Each row is where one point has got to under a steady rotation. How many ticks took it there?
The counts run from 0 to 446.
[  1   0   8 -36 -27  -9  -2 -33  12  30   5 -28  -7  16 -27  23 -17 -41
  29 -12 -40   2   0  21  17 -25 -16 -10  -5 -19  -8   8  29  -6 -19 -29
 -25  33 -30  10  18 -22  45]
68
[ 29   1  -4  -1   9   0 -23  18  19   2  11 -13 -23   0 -29  30 -52 -57
   4 -18 -21 -17  14  33  45   6  23  -5  -2   0   4 -30  -3 -11 -16 -28
 -18  46 -16   1  21  -3  36]
339
[ 33   7   1   9 -11  14 -35  11   3  -9 -27 -41 -10   3 -24  21 -37 -47
  18 -17 -21 -14   7  38  34 -17 -15 -27  -3   3  13  -7   8   4   1 -36
 -16  24 -19  -1  15  -7  52]
117
[ 34 -10   6  -9  21   4 -26   7   4 -10   7 -14 -20  18 -41  17 -38 -72
  -6 -11 -14 -25   6  31  30   0  19 -22   6   6   4 -33  -8 -16  -4 -23
 -19  36 -14   9  -1   2  38]
338
[ -4 -16  35 -39  -3 -14 -14   4  34 -11  18 -15  16  31 -26  10   6 -45
 -20  -7 -14 -17   6  -4   2  18  21  -8  13 -13 -13 -21  20   1 -22   4
 -23  70 -12 -19   4  15  47]
29
[ 24 -13  24  -8  -1   3   2 -42  18  -6   0  -7  -8  29 -35  10  25 -39
   9  -8 -25  -9   0  11  17  11  -2 -34  15  -6 -12 -18  19  -8 -32 -12
 -38  50  -6   6   9  10  64]
356
[ 31  22  10 -14 -39  -2  -5  -7  -3   6  -2 -21 -18   0 -27  24 -12 -57
  18   6 -14 -11  -4  18  40   3  -8 -21  -6 -16  -1  -3 -23   2  11 -32
 -20  68 -13 -17  38 -15  34]
112
[ 29   2  10  -7 -12   6 -15 -13 -15 -12 -21 -32  -9  19 -27  16  -4 -64
  18   3 -21 -13  -8  29  27  -1 -19 -43   2  -5  -3  -2  -4   5  16 -36
 -23  37 -14   0   8 -13  47]
114
[  7   9  30 -15 -39 -12 -23   0  42  24  -6   1  -5  39  -6  11 -22 -29
  12 -27 -25  -7   4  -2  23 -14   2  -8  11 -19   1 -35   8  17 -14 -19
 -19  60 -25 -40  49  16  15]
86
[ 31   6   9 -14  -3   4  -7 -25   2 -19  -5 -25  -7   6 -30  22  -8 -39
  22   3 -29 -12  10  44  53  33  -3 -26  10  -3 -13  -5  12  -7 -25  -3
 -28  53   2   9  -1   0  59]
344
[ 24 -16  37 -14  22 -17   5 -12  23  25  30 -20  -5  30 -16  25  -2 -48
  -9 -26 -14  11  22 -13 -13 -27  10   0 -15  -8  -9 -19   9 -11 -21 -23
 -25  43 -40 -24  -3 -18  53]
197
[ 16   8   6   2 -27 -14 -35  14  11  27 -15 -31 -23  30 -10  19 -36 -35
  15 -43 -27   0  15   6  19 -33 -18 -15  -1 -20 -14 -40   2  29  -8 -23
  -1  34 -43 -15   7   7  15]
94
[  2   9  43 -27   0   9  14 -13  38 -10  24 -16   5  26 -26  18   8 -49
 -23  -7  -5 -19  -8  14   6  13  15  -9  -1  -5 -12 -12   7 -12 -21  -6
 -39  57  -8  -6   9  -8  65]
18
[ 10  16   7   4   3  -5   2 -27  34   2   3 -23  -7  24   1  12   1 -13
  13 -13 -27 -12  36  36  46   0  11 -13  -4 -18 -17 -15  27 -21 -19   4
 -32  51  -2 -18  20  14  69]
180
[-16  13  -3  -2 -41 -26 -18  14  25   9  -2 -23  -9  30  -4  17 -16 -43
  -9  -5  -1 -26  11   8  25  -4  -1 -15   0 -43 -13 -29  -4   3   2 -20
 -15  77 -25 -26  33  21  14]
272
[ 23  -3  33 -29  13 -18  -6 -16  19   0  12 -28  10  31 -17  11   2 -44
  -9 -16 -15   6  11  -8  10   7  20  -1   0 -12 -33 -18  12  -4  15   3
 -20  70 -15 -50   2  -1  43]
204
[  7  -3  22 -45 -11   0 -20  -3  38   9   1  11  -2  38 -22   7 -22 -44
   6 -13 -33 -22  -5   3  10 -14  17  -3  16 -12  17 -26  24  -4   1 -25
 -37  44 -10 -24  44 -13  36]
74
[ -3 -14  28 -29 -23 -16 -33   8   9  12 -26 -40  11  35 -19  17   1 -47
   1 -30 -10  -2   7   4 -11 -25 -19 -24   5 -11   3  -1  39  15 -23 -21
 -13  31 -39  -7   2  -2  52]
255
[ 32   2  18  18 -17   1 -29  -3  13  10 -31 -28 -14  17 -12  23 -10 -41
  10 -21 -23 -12  18  31  19 -21 -18 -45   0   5  27 -10  12  13 -40 -25
 -23  30 -25  -1  11   2  66]
128
[ 17   9  12   1  19  -8   5 -40  29 -10  11 -25   4  31   1  10  18 -31
  14   3 -24 -15  12  24  28   5   5 -28   1 -14 -17 -15  21 -24  -7  -2
 -40  49  -2 -10  20   2  75]
181
[  0  29   9   3 -17  -5  17 -24  31   5  25 -38 -20  16 -14  35  -2 -28
   3  -5  -2 -16   9  15  36   6   4 -12 -23  -5 -15  -5  -7 -19 -21  -8
 -24  61 -13  12   4 -10  60]
8
[ 26  16   0  -7 -15  -1 -28  16  13   6  -4 -17 -15  12 -19  23 -40 -62
  -4 -19  -8 -26   7  18  31 -17  11 -16   2 -20   3 -24 -26  12  17 -29
 -15  57 -27 -29  33  -7  21]
108
[ -2  22   2   0 -16   0  -7 -44  11  -2  -4 -52   0  39 -39   9   3 -41
   2  -7  -9  -8 -10  23  32  -9 -14 -24  11 -21 -35   5  32 -23  12   2
 -17  51 -30  -2   2 -18  53]
229
[ 32  -9  12   3   0 -13 -11   3  -7  12  -4 -38  -2   8  -6  29 -11 -41
  -1 -20 -12  -3  40  20   7 -11 -17 -31 -26 -30 -12 -25 -12  23 -34 -19
 -23  43 -30  -6 -20  12  46]
150
[-11 -30  17 -22  14 -23 -34  11  17  -5   3 -39   5  47 -29   7 -17 -56
 -11 -32  -4 -11   3  -3  -9  -5   3 -16  11  -9 -20 -28  30  -6 -21  -2
 -11  43 -39   0 -24  16  39]
36
[ 32  -1   8   8   9   0 -16   1  -9   5  -1 -47 -27  -5 -26  32 -42 -54
  17 -22 -30 -12  17  31  37   5  -8 -22 -14  -7 -10 -22  -6  -5 -22 -26
  -9  44 -25  12 -17   3  43]
336
[ 20  -9  41 -30 -28 -10 -21 -24  20   9  -8 -14   9  47  -8  -3  -4 -31
   6 -15 -32  -3 -16   6  14  -7 -15 -25  29 -18 -17 -30  12  25  12 -13
 -28  51 -22 -37  23  18  36]
88
[ -2  -8  25 -35 -12  -3 -20  21  50  10  18 -27  -5   6 -19  20 -25 -31
 -19 -32  -7 -16  18  13  12   2  20   5   7 -12  -5 -18  23   6 -48  -2
 -10  63 -23  -6  11  17  55]
27
[ -9   2  -4  -8 -16 -10 -33  14  23  -6 -17 -42  -1  25  -2  12 -37 -43
  -8 -10  -8 -39  10  45  21 -20 -10 -20   1 -36  -5 -19   7   7  26 -29
 -25  21 -21  -4   6   3  40]
281
[ -8   6  18 -39 -21  13  -4 -28  22  13  -7 -24   5  22 -20  15 -18 -42
  16   3 -34 -19   2  41  28   3  -2  -7   6 -34 -27   4  31   1   1 -19
 -34  37 -16  -6  30 -10  50]
65
[ 35   6  22   8 -18  -6 -10 -11   4  -9 -13  -7 -12  35 -23  22  13 -56
  14 -10 -22 -16  -7   6   7 -10 -17 -48  -5   8  30  -9  -7  -3 -12 -31
 -29  44 -15   3  22 -12  60]
126
[ 31  -6   6   1  19   5 -23  -2  -1 -15 -10 -40  -8   9 -39  21 -45 -58
   6 -18 -18 -18   5  38  32   5   2 -30   9  -1  -9 -21  -2  -2  -3 -24
 -17  27 -18  11 -21   5  49]
337
[  6  16  24 -12  -3   0   3 -34  27   2  -1  -4   8  39  -9   1  18 -34
  -8  -5 -18 -10  12  14  12 -26   2  -8   3 -23  -3  -2  15 -13  19  -9
 -40  42 -16 -37  39 -13  63]
412
[ 21   3  12  15  30 -14   7 -25  32  17  27 -11 -18  32 -15  23  -2 -43
   1 -29 -17  -6  25   6   8 -35  11  -6 -20  -4   3 -30  12 -34 -30 -28
 -35  39 -28 -15   8 -10  59]
186
[ 25 -13  12  -6   9   3 -22  -1  22  21  -1 -18 -13   8 -27  15 -23 -40
  -5 -39 -11   4  39  19   0 -25   4   1   4 -31 -21 -37  13  10 -52  -7
 -14  43 -34 -30   9  11  37]
373
[ -7   1  29 -41 -36  -2 -11 -11  23  -1 -11 -40  13  23 -14  11  14 -36
   0  -8 -14   0   2  13   8 -10 -19 -26   0 -21 -17  10  34  19 -21  -7
 -22  53 -24 -15  11  -1  57]
251
[ -6   7  -3   5 -18 -27 -12  11   5  17   4 -30 -13  31  -9  20 -22 -66
  -2  -8  -6 -33   4  11  16 -35 -13 -27 -19 -26   2 -29 -12  -6   9 -49
 -16  43 -36  -2  11  -2  16]
279
